(in the rows, 128 means zero)
Which row each row swaps with, under one turn or mirror:
The rows were stretched afterwards, more along some directions than others.
buni: [126 127 101 114 122  96 103 122 132 134 114 146 131 109 151 121 125  96
 141 118]
samef: [131 126  93  98 110  87  96 139 121 104 118 135 136 119 124 121 114 125
 166 120]
rona: [152 104 126 154 114 134 120 147 136 147 108 156 116 124 117 166 110 140
 145 136]
rogi: [138 124 169 137 166 150 155 144 142 148 159 136 136 166 124 132 146 127
 121 141]
Kupam: [126 166 138 130 146  93 117 129 112 119 116  90 129 128 114 152 104 145
 126 123]
Danap: [120 129  97 123 152 145 178 142 117 121 140 139 113 135 130 120 139 144
 139 110]
daru: [129 152 111 131 137 152 171 144 120 158 145 119 149 154 133 119 147 108
 154 131]
gen: [107 135 133  99 138 146 152 104 126 105 147 110 132 154 118 129 154 163
 105 132]
pom: [122 170 133 138 140 101 138 133 119 117 136  83 135 146 115 153 117 159
 111 128]
Sas: [115 172 136 148 153  83 121 138 116 119 116  85 134 131 111 154 121 158
 124 120]
Bik: [151 153 122 168 139 115 158 142 136 148 108 166  79 127 146 149 138 116
 112 135]
Zibaz: [154 113 111 132 125 106 127 134 130 123  82 149  72 145 109 164 117 124
 132 135]
radav: [124 150 111 121 116 153 145 154 121 160 141 128 145 120 136 126 119 111
 129 131]
lop: [118 141  80 109 114 155 146 163 116 140 139 138 131 131 134 111 119 108
 128 113]
Dubil: [138 134 148 150 131  97 144 117 141 142 128 133  98 143 119 145 139 133
  93 151]
satop: [159 109 142 130 121 109 127 138 122 116  96 153  97 132 109 158 126 131
 173 137]
Fub: [150 123 117 132 128 108 134 130 132 127  94 147  81 135 129 173 109 130
 137 123]
tase: [142 132 111 116 126 101 101 134 133 137 117 132 148 136 120 136 135 107
 158 136]
fulas: [132 122 140 105 107 145 122  91 144 102 132 131 117 122 161 113 123 129
 124 112]
zavov: [114 120 111 103 105 144 135 134 123 148 148 113 164 135 148 102 110  95
 129 118]
tegol: [122 112 144 133 154 107  93 139 117 117 127 138 135 127 128 124 115  83
 117 116]
didif: [131 131 106 129  96 158 119 126 115 103 130 158 127 110 131 115 111 171
 162 118]
pez: [121 111 148 135 149 110 109 136 129 114 127 134 115 145 115 124 132  87
 122 142]
Devu: [109 171 134 135 140  78 123 132 123 107 130  82 128 130 115 145 106 164
 117 116]
sabi: [107 155 128 151 152 130  97 113 165 149 140 107 135 124 167 149 122 118
  86 116]
Pil: [115 136 139 169 143  95 159 145 111 115 129 136 132 119  98  98 159 169
 147 127]
koba: [145 127 163 128 174 126 164 149 138 134 164 119 130 173 107 146 145 124
 154 144]
Zudul: [119 123 145 145 142 105  96 151 133 119 136 138 125 122 123 125 117  95
 113 135]
Kes: [143 158 138 148 138 105 144 110 128 152  97 136  83 137 135 154 148 115
 100 144]
vizez: [141 123 122 124 117 154 127 147 125 163 138 116 152 158 143 128 119  88
 134 142]
Vide: [121 136 108 155 129 141  96 135 153 159 142 127 141 115 171 140 112 103
 105 110]
Pefa: [141 102 159 117 127 123  70 125 102 121 106 125 141 109 109 131 137 138
 106 152]
Kevo: [107 121 145 130 150 121 124 132 120 116 138 130 134 139 118 110 135  84
 121 131]
mifel: [131 144  96 108 122  93 101 123 123 125  99 131 135 115 127 135 114 115
 139 105]
Kib: [121 131 122  95 144 163 177 134 111 122 155 130 130 152 118 130 155 151
 130 127]
gizis: [131 113 148 141 122 109  69 136 119 134 116 121 135 101 119 135 135 147
  88 146]
posu: [140 100 164 135 132 123  69 127 120 132 115 117 145 125 112 139 144 144
  93 158]
Koz: [134 115 108 121 126  96  94 120 112 132  93 141 149 101 123 119 128  90
 151 121]
nupup: [114 143 119 155 135 131  86 128 158 153 137 113 137 116 165 152 115 121
  82 118]
naze: [128 120 112 141 110 156 115 126 117 107 118 146 140 108 126 109 111 164
 168 111]
Kaz: [137  98 153 126 122 103  79 129 129 121 112 124 120 120 113 142 132 156
  90 156]
sur: [115 141 132 170 139  83 154 160 112 111 121 131 122 121  92 112 154 171
 145 127]
mubi: [135 127 111 136 102 152 110 118 124 116 118 164 124 103 129 116 119 160
 161 122]
tafo: [118 169 132 149 154  91 123 127 129 115 118  88 118 129 123 158 100 167
 109 119]
Rapo: [114 127 126 116 140 124 138  88 140 100 132 116 129 135 145  97 123 127
 131  89]
sopa: [149 139 134 145 131 101 145 111 139 145 104 145  80 134 136 146 138 104
 106 135]
vemub: [149 106  94 140 121 109 115 148 108 153  87 167 133 119 130 125 110  87
 155 116]
Kated: [133 117 108 105  93 160 150 166  93 117 150 160 114 127 115 129 123 141
 101 136]
Mos: [137 129 122 138 117 162 132 138 120 114 119 149 112 123 119 115 123 169
 160 115]
fene: [132 127 126 101 102 160 124 147 124 117 165 133 115 124 130 135 131 114
 111 134]
numer: [116 138 116 100 148 135 157 124  97 118 140 125 130 136 112 127 159 152
 127 127]
Munas: [138 122 124 114 108 155 157 162 106 116 152 151  98 134 106 130 153 139
 102 147]
Vave: [119 142 123 162 138  91 156 166 119 111 120 143 116 124 102 112 155 156
 164 122]
Kag: [109 128 118 118  95 124 129 155 124  97 152 139 109 109 110 118 134 128
  94 129]
keb: [130 107 131 116 127 156 144 154 108 170 137 125 158 143 122 112 127  93
 113 132]
pob: [135 108 160 144 134 112  88 136 107 116 115 130 133 111 105 129 141 160
  89 156]

fulas is swapped with koba
satop is swapped with fene
vemub is swapped with lop
sabi is swapped with Pil
Zibaz is swapped with Kated
mifel is swapped with keb

Which row each row swaps with, under one turn or mirror:
The rows were stretched afterwards, more along some directions than others.
Dobel: [117 116 115  90 142 120 102 115 119 130 168 164 100 135 136 128 105  95
 161 132 116  79 114 148 130]
suba: [121 130  97  68 105 120 122 138  95 123 142 149 127 137 133 108 119 140
 112 121 121 108 121 146 131]
Boz: [108 113 113 108 148  93 133 134 112 113 138 140 139 160 129 115 126  96
 108 139 125 101 130 156 111]
tav: [119 130  95  80 118 123 125 149 101 108 140 135 113 143 145 107 129 124
 123 119 114 126 123 138 133]
Kovip: [119 118 123 110 137 119  94 110  87 119 138 160 117 153 141 125 145 126
 111 129 117 110 113 143 140]
bima: [149 147 102  47 128 104 104 143  87 106 158 158 157 131 155 111 117 120
 105 132 123  78  97 178  97]
sosev: [100 158 106  94 122 118 115 124 105 126 152 164 132 152 120 125 105 100
 115 135 142  96 105 157 141]
pas: [ 99 115 110 111 140 109 100 115 109 139 160 161 103 129 136 131 127 101
 153 140 105  95 124 137 135]
sevu: [130 150  87  58 120 100 135 141  92 130 136 147 127 130 148 112 122 140
 112 110 116 105 132 152 131]
kalot: [158 133 140  49 146  79 122 137 118 122 128 149 128 128 150 103 119  94
 119 133 143  89 138 171 106]
Muz: [119 139 118  99 147 105 115 123  94 106 132 145 102 152 147 121 136 122
 115 118 109 104 115 140 129]
kos: [111 140 113 128 125 124 140 154 114  84 122 135 134 101 155  89 130 104
  96 141 117 123 137 153 156]
tasez: [126 136 140 111 119 116 124 147 108  87 146 148 152  93 144  77 132 102
  91 177 130 117 136 153 158]
sef: [167 143 133  56 131 101 144 162 121  72 122 145 124 113 137 102 114  94
 123 137 139  98 133 157 100]
guf: [138 155  74  48 111 125 131 155  88 119 142 144 121 119 148 118 117 131
 125 119 115 120 131 152 129]
soki: [ 99 125 109 106 138 111 135 139 123 104 137 156 134 156 102 124 131  93
 106 149 128  99 144 152  90]
seper: [104 160 110  89 103 137 112 125 106 121 143 165 142 146 114 118 107 123
  95 142 146  94 110 158 137]
Koref: [128 126 132  91 143  94 111 129 132 114 153 149  94 137 125 117 132  86
 158 134 133  87 119 151 101]
Rese: [141 150 106  53 118 113 114 151  90 110 161 163 139 113 139 128 122 120
 125 137 118  81 112 157  92]
Kifa: [113 161  93  83 120 134 117 121  92 137 156 162 143 135 112 135 111 114
 115 136 157 101 123 155 123]
Zik: [152 128 133  42 142  91 121 152 112  85 140 153 135 118 145 102 113  72
 113 150 143  84 125 169  88]
tadi: [129 147  89  51 111 112 121 145  96 129 139 141 122 137 142 105 132 120
 112 120 131 114 132 148 122]
Dor: [122 143 154  76 138 107  84 109 114 130 156 138 133 134 122  94 135 109
 106 131 155 102 124 169 100]
kub: [139 149 104  43 136 105 104 139  76 106 169 162 147 116 140 114 115 114
 111 132 109  67 117 166  91]
losi: [104 114 130 120 140 100 113 124 122 131 155 161  98 120 116 135 127  92
 160 139 139 101 128 139 109]
supe: [150 134 129  48 131 102 128 147 107  99 122 145 139 138 139 110 121  94
 110 138 149  85 137 170  83]
tid: [135 131 115 101 144 128 106 123 106 121 131 147 106 172 129 118 142 121
 122 125 108 100 110 146 116]
gupa: [112 133 127 115 145 124  99 119 104 107 136 165 102 160 135 125 140 118
 119 132 110 113 119 141 131]
vaf: [135 140  89  54 115 120 121 142  94 120 144 158 117 155 142 108 109 129
 112 112 121 101 119 149 124]
Diset: [124 151 147  80 122 110  86 111 120 148 150 130 135 122 124  98 145 113
 102 150 153 115 136 164 115]
pes: [142 149 168  98 127 106 117 115 129 123 136 174 115  95 117 132 123 116
 139 149 160 121 143 140 129]
Losab: [108 118 116  85 140  93  91 108 118 141 167 157 102 144 150 116 117  97
 153 132 130  85 108 151 133]
zepen: [107 153 102  90 119 135 111 122  91 127 147 158 147 142 115 123 102 110
 109 128 152  97 109 160 134]
Par: [123 137 129 118 129 104 116 143 112  96 140 158 143  92 143  90 142 105
 105 167 135 124 129 156 147]
Bog: [105 120 127 114 126 112 117 136 108 111 145 148 152  97 158  76 123 101
  89 166 126 119 142 154 166]
pobo: [109 124 103  99 130 107 109 138 108 103 147 148 149 101 164  81 125 108
 103 161 124 118 130 156 156]
Fere: [120 154 144  80 122 116  96 123 114 122 145 132 148  99 115  92 134 103
  96 147 156 112 136 168 113]
sifa: [133 141  96  43 131 110 107 145  80 112 161 152 154 117 148 113 125 111
 112 133 113  75 112 173  88]
dum: [110 143 116 100 122 127 115 112 106 148 151 161 142 154 114 121 102 120
 104 131 163 104 116 154 138]
saze: [129 146  86  61 101 125 131 153 106 119 137 149 117 144 135 113 127 130
 119 118 117 118 128 142 117]
papav: [135 148 102  53 130 111 108 151  79 105 163 160 153 115 140 115 120 115
 113 150 115  79 118 164  91]
Dap: [125 141 129 128 115 116 135 153 122  82 135 145 151  75 132  85 123 112
  93 162 125 121 131 146 162]
Balop: [116 138 142  88 122 123  85 113 115 147 151 132 152 123 126 104 140 114
  89 148 157 113 128 168 110]
kimin: [110 124 109 107 147 108 124 130 118 120 149 165 102 123 124 131 113  94
 161 115 116  83 109 149 131]
marak: [146 146 154 101 150 127 122 119 105 112 144 171 130 103 122 125 117 122
 122 152 153 118 159 152 113]
Lalat: [123 123 140  87 129 114 102 122 131 125 167 167  89 136 112 126 121  89
 161 145 132  88 116 148 114]
diza: [137 144 173 106 131 107 123 116 124 126 145 184 114  98 104 128 119 111
 136 153 170 127 142 142 121]
bod: [110 137 119 115 138 105 135 129 109 126 139 151 138 156 111 107 129 102
  93 153 129 104 141 160 106]
Zul: [ 92 122 105 124 130 119 119 148 112 101 134 137 147 106 149  91 136  96
  96 168 110 119 146 147 146]
Bif: [147 151 150  88 129 127 118 114 110 120 138 183 128  96 101 129 132 130
 126 153 154 127 160 148 111]
giliv: [ 97 129 107 111 142  98 135 133 119 122 131 150 138 141 116 123 126 104
 103 144 134 112 129 155 111]
subud: [102 168 120  85 129 121 118 125 103 135 148 145 138 137 126 116 111 101
 110 134 156  99 124 157 141]
Fuf: [104 119 145 110 125 107 108 133 128 120 160 169  89 130 115 128 115  96
 152 133 129  86 106 137 117]
zab: [129 145 110 113 125 109 130 159 121  80 120 146 138  86 145  90 142 103
 105 159 116 121 138 146 146]
mab: [145 131 129  62 130 104 140 166 110  72 124 155 137  91 136 108 109  97
 121 147 139 108 148 156  96]
Kifut: [120 156 135  76 128 124  89 110 106 132 152 134 147 113 126 100 139 109
  97 142 145 104 132 173 110]
roru: [143 135 181 103 145 103 112  97 120 133 165 171 114  97 112 126 128 110
 135 159 164 127 151 137 120]
vere: [102 158 100  93 128 140 112 125  96 126 133 150 142 144 128 126 106 122
 100 124 150  99 115 165 132]

giliv is swapped with Muz
Kovip is swapped with soki
vere is swapped with sevu
mab is swapped with pes
bod is swapped with tid
Fere is swapped with Rese
tav is swapped with sosev

